These are runs of 5 systems, one row a step. Runs of the same system follow the same rule from any start.
trace 1, Q (6 x 32):
[[ 17  -7 -16  21 -21 -10 -16  20  61 -14  58  16  50  15  -9 -17   7  12
    7 -20 -31  18  80 -23   3 -21  16 -28 -12 -17 -31  -1]
 [ 16  -6  -8  24 -26  -1 -16  15  54 -21  65  15  43  12 -21 -20   9  15
   20  -8 -33  20  74 -11  -2 -19  25 -23  -1 -23 -29   3]
 [ 16  -1   2  30 -29  15 -11  11  54 -35  66  11  34   2 -27 -19  13  14
   32  17 -33  13  62  -2  -7 -21  30 -27   9 -22 -21   2]
 [  8   2  14  24 -30  20  -4  10  42 -41  67  10  28  -4 -37 -18  12   9
   37  30 -30   9  48   6 -11  -8  41 -22  20 -23 -10   2]
 [ -1   9  21  25 -30  31  -3   7  37 -41  63   7  16  -9 -42 -17  16  13
   33  49 -27   3  30  12 -13  -4  40 -19  28 -21   3   9]
 [  1  13  34  18 -29  28   1   5  20 -49  64   2   8 -17 -46 -13  15   9
   35  58 -23  -4  16  19 -11  -3  43 -18  31 -20   8   9]]
trace 2, W:
[[ -6 -15  26  12 -33  27 -11  14  36 -42  67  -2  23  -3 -28  -8  19  10
   44  40 -18  16  38  -1 -22 -17  37 -21  18 -27   9   4]
 [ -7 -28  27  10 -34  16 -11  24  37 -37  57 -10  34  -1 -28  -7  20  10
   50  35 -18  17  43  -9 -22 -15  31 -16   4 -32   9  11]
 [ -7 -33  20   7 -32  15 -10  23  35 -29  47 -19  29  -9 -24  -5  24  17
   47  28 -10  16  46 -24 -21 -15  27 -20  -6 -27  20  12]
 [  1 -38  18  10 -29   8 -15  34  32 -20  37 -23  30  -3 -22   1  28  21
   57  25  -6  25  43 -26 -18  -9  15 -23 -18 -28  27  22]
 [  1 -47  15   7 -30   2  -8  30  27 -19  26 -31  24  -1 -18   0  29  22
   56  17   1  23  43 -34 -18 -11   8 -24 -27 -28  25  28]
 [  5 -51  10   4 -19  -6 -11  35  23 -10  13 -36  23  -3 -12   2  25  25
   51  12   1  23  40 -32 -14  -1  -1 -22 -36 -21  31  31]]
trace 3, P:
[[ 33 -26 -50  42  -8 -30 -12  33  52   3   9  -7  42  16  -2  -7   3  30
   10 -45  -8  19  68 -14  15  10  -3 -40 -48 -11 -29  25]
 [ 27 -23 -47  36 -12 -35 -14  29  52   7  14   4  47  20   1  -6   9  22
    1 -52  -6  25  70 -20  15   3  -3 -33 -40 -13 -39  17]
 [ 18 -17 -44  27 -10 -33 -17  25  57   9  20   7  45  24  15  -5   4  11
   -8 -56 -14  28  78 -24  13  -8  -5 -25 -34  -8 -48  -2]
 [  6  -9 -34  12  -3 -34 -24  21  55  12  29  17  46  24  23  -2  -1   3
  -17 -57 -17  28  76 -28  19 -21  -5 -14 -25  -4 -50 -16]
 [ -3  -4 -30   2  -7 -34 -28  18  49  13  35  19  44  26  32   3  -1  -6
  -24 -56 -19  27  68 -31  11 -34  -7  -7 -18  -1 -53 -34]
 [-16   2 -14 -12  -3 -22 -28  11  44  17  34  22  42  29  38   8   0 -12
  -26 -50 -25  29  63 -31  10 -47  -4   5  -6  -1 -48 -43]]
trace 4, C (6 x 32):
[[-46 -57  36 -44  -6  -6 -18  30 -18  16 -21 -36   8   1  38  36   9  -5
   19   3  32  31  -2 -48 -26 -28 -16  16 -37  -8  32 -15]
 [-51 -48  41 -51   0   2 -17  25 -22   5 -21 -34   0   0  39  37  10  -6
   17   8  31  27 -17 -46 -25 -33 -20  14 -23  -5  43 -18]
 [-53 -46  51 -62  -4   4 -11  16 -29   7 -18 -34  -2  -3  41  36  10 -15
   18  15  33  23 -21 -41 -29 -32 -21  25 -18  -3  45 -18]
 [-53 -37  56 -64   2   9 -13   7 -34   7 -21 -27 -12  -7  33  36   6 -13
   17  23  22  14 -39 -32 -35 -35 -14  33  -9  -1  42 -20]
 [-54 -25  63 -70   6  19  -4  -1 -47   3 -20 -24 -16 -12  31  36  10 -17
   14  28  20   8 -43 -24 -30 -32 -10  33   5  -2  43 -22]
 [-53 -16  59 -68  12  19   1 -11 -52  -4 -19 -24 -27 -15  28  31  13 -16
   15  35  18  -3 -53 -12 -30 -32 -10  36  14   8  45 -21]]
trace 5, B (6 x 32):
[[-66 -20  58 -54 -25  26 -17  13  -4 -21  50  -9  13  -5  17  19  22 -18
   24  41  -7  22   7 -23 -43 -56  23  22  21 -11  25 -44]
 [-68  -8  64 -59 -13  29 -17   0 -16 -24  46  -8   2  -7  12  28  19 -21
   25  47  -7   8 -12 -12 -37 -52  26  31  31 -12  29 -45]
 [-69   5  72 -56  -7  29  -6  -3 -25 -26  43  -4 -10 -14  10  18  18 -28
   15  52  -3  -2 -22 -13 -36 -46  25  31  46  -5  27 -45]
 [-60  15  65 -61   2  34  -1 -14 -31 -24  23  -2 -20 -16   8  18  14 -30
    7  50  -2  -8 -38   1 -27 -40  19  34  50   0  23 -47]
 [-51  22  61 -62  10  28  -4 -23 -40 -11   5   8 -35 -17   7  18   8 -34
   -6  48  -2 -15 -54   4 -17 -32  11  40  53   8  22 -42]
 [-40  31  53 -49  19  28   1 -29 -43  -1 -15  13 -44 -13  10  16  -2 -34
  -16  41  -1 -18 -64  12  -5 -20  -7  43  49  19  14 -35]]

Which system made each run below?
trace 6, 6 rows:
[[-32  -8  57 -20 -27  40  -3   2  -1 -49  62  -8   8 -18 -26   3  22  -3
   45  66 -13  -3  -4   6 -37 -26  43   6  32 -21  29 -11]
 [-31   1  60 -26 -15  39   6  -8 -15 -45  51 -11  -7 -22 -29   1  19  -6
   35  73  -7 -12 -17  13 -38 -20  43  13  44 -14  31  -8]
 [-25  13  62 -33   2  38  13 -20 -23 -45  33 -11 -21 -28 -27   0  13  -7
   23  73  -2 -26 -35  17 -29 -14  33  13  50  -9  32 -11]
 [-19  23  61 -30  13  37  11 -20 -38 -35  13 -12 -39 -29 -29  -4   2  -8
   16  70  -4 -33 -57  26 -17  -1  21  16  56   0  32  -3]
 [-11  28  48 -25  19  32  18 -29 -51 -18 -17  -1 -46 -26 -26   4   3 -14
    9  63   3 -35 -74  34 -10  12  13  25  50  12  33  -2]
 [ -8  33  32 -12  22  32  18 -28 -57  -6 -47   8 -56 -19 -16   3  -4  -9
   -2  48  15 -37 -85  36   0  21   2  20  38  14  24   1]]
 : B
trace 7 (6 x 32):
[[-35 -55  43 -43 -13   0 -17  30  -4   0  -1 -42  10  -9  21  27  16   1
   35  18  22  23  -1 -54 -31 -25 -12   4 -29 -15  46  -4]
 [-46 -47  50 -53 -13   7 -17  27 -14  -5   4 -38   8 -10  20  29  17  -3
   35  22  23  24   0 -48 -30 -32  -9  16 -21 -12  42 -13]
 [-52 -40  61 -58  -7  10 -17  20 -19  -3   5 -32   2 -10  20  29  20 -11
   30  27  18  21 -11 -44 -35 -38  -5  19 -10 -11  43 -17]
 [-60 -33  63 -64  -3  15 -13  17 -23  -6  14 -34  -3 -10  21  31  21 -17
   29  35  15  13 -16 -37 -37 -43   3  27   4  -8  48 -27]
 [-61 -24  66 -66  -2  19 -13   9 -32 -16  14 -24  -7 -14  24  32  20 -19
   22  36  13   8 -23 -27 -39 -50   4  30  15  -8  39 -31]
 [-67 -15  68 -71  -1  18 -10   2 -33 -14  14 -19 -12 -15  19  29  17 -25
   14  41   9  -1 -27 -21 -36 -43   9  34  20  -2  39 -35]]
 : C
trace 8, 6 rows:
[[-36 -42  48 -31 -33  18 -12  24   8 -23  46 -26  18 -14  -7   9  23   5
   51  34   2  24  20 -33 -41 -33  13   2  -6 -22  36  -2]
 [-43 -37  54 -37 -24  24 -14  19   1 -27  41 -26  11 -18  -7  12  19   3
   51  52   1  16   2 -29 -43 -33  25   5   9 -20  40 -12]
 [-43 -29  63 -43 -17  29  -9  10 -14 -31  39 -27   2 -22  -8  11  22  -6
   47  61   4   1 -15 -15 -42 -32  26  10  15 -18  49 -15]
 [-44 -15  67 -50  -8  30  -2   1 -28 -31  28 -27 -12 -26  -7  14  21 -10
   33  61   8  -5 -27 -13 -41 -28  25  21  27  -9  50 -15]
 [-44  -6  67 -57   2  28   3  -5 -38 -30  15 -27 -26 -30  -1  11  16 -19
   29  63  13 -11 -39  -3 -33 -23  18  25  38  -2  49 -14]
 [-39   3  64 -57  11  30   5 -17 -51 -20  -6 -16 -36 -28  -2  15  13 -17
   18  57   9 -19 -59   5 -28 -18   7  27  39   3  45 -15]]
 : B
trace 9 (6 x 32):
[[-13 -63  18 -27  -1  -6   2  21 -24   9 -51 -47  -3   0  19  22   4  19
   32   9  45  17 -22 -32 -16   4 -30   1 -46  -9  44  25]
 [-19 -63  31 -35   2  -2  -2  23 -31   1 -40 -48  -9  -9  18  25   8  14
   36  15  47  10 -30 -34 -24  -1 -30  -3 -38  -8  56  19]
 [-19 -57  43 -39   1   8  -2  17 -26   0 -31 -46 -16 -13  10  23  11  11
   43  31  46   6 -31 -30 -29  -5 -20   1 -28 -11  57  14]
 [-23 -49  51 -39   5  12  -1  17 -30  -9 -25 -46 -16 -20   8  17  12   2
   45  39  36   4 -34 -31 -37  -8 -10  10 -17 -12  54   7]
 [-28 -38  61 -50   4  19  -3  12 -31 -17 -10 -46 -14 -25   2  17  14  -2
   43  46  27  -3 -35 -30 -35 -12  -2  13  -8 -10  58   3]
 [-35 -32  60 -51   0  24  -3   7 -35 -18  -3 -40 -15 -28  -2  18  14  -3
   40  54  24  -4 -34 -20 -37 -21   6  16   5  -8  56   1]]
 : C
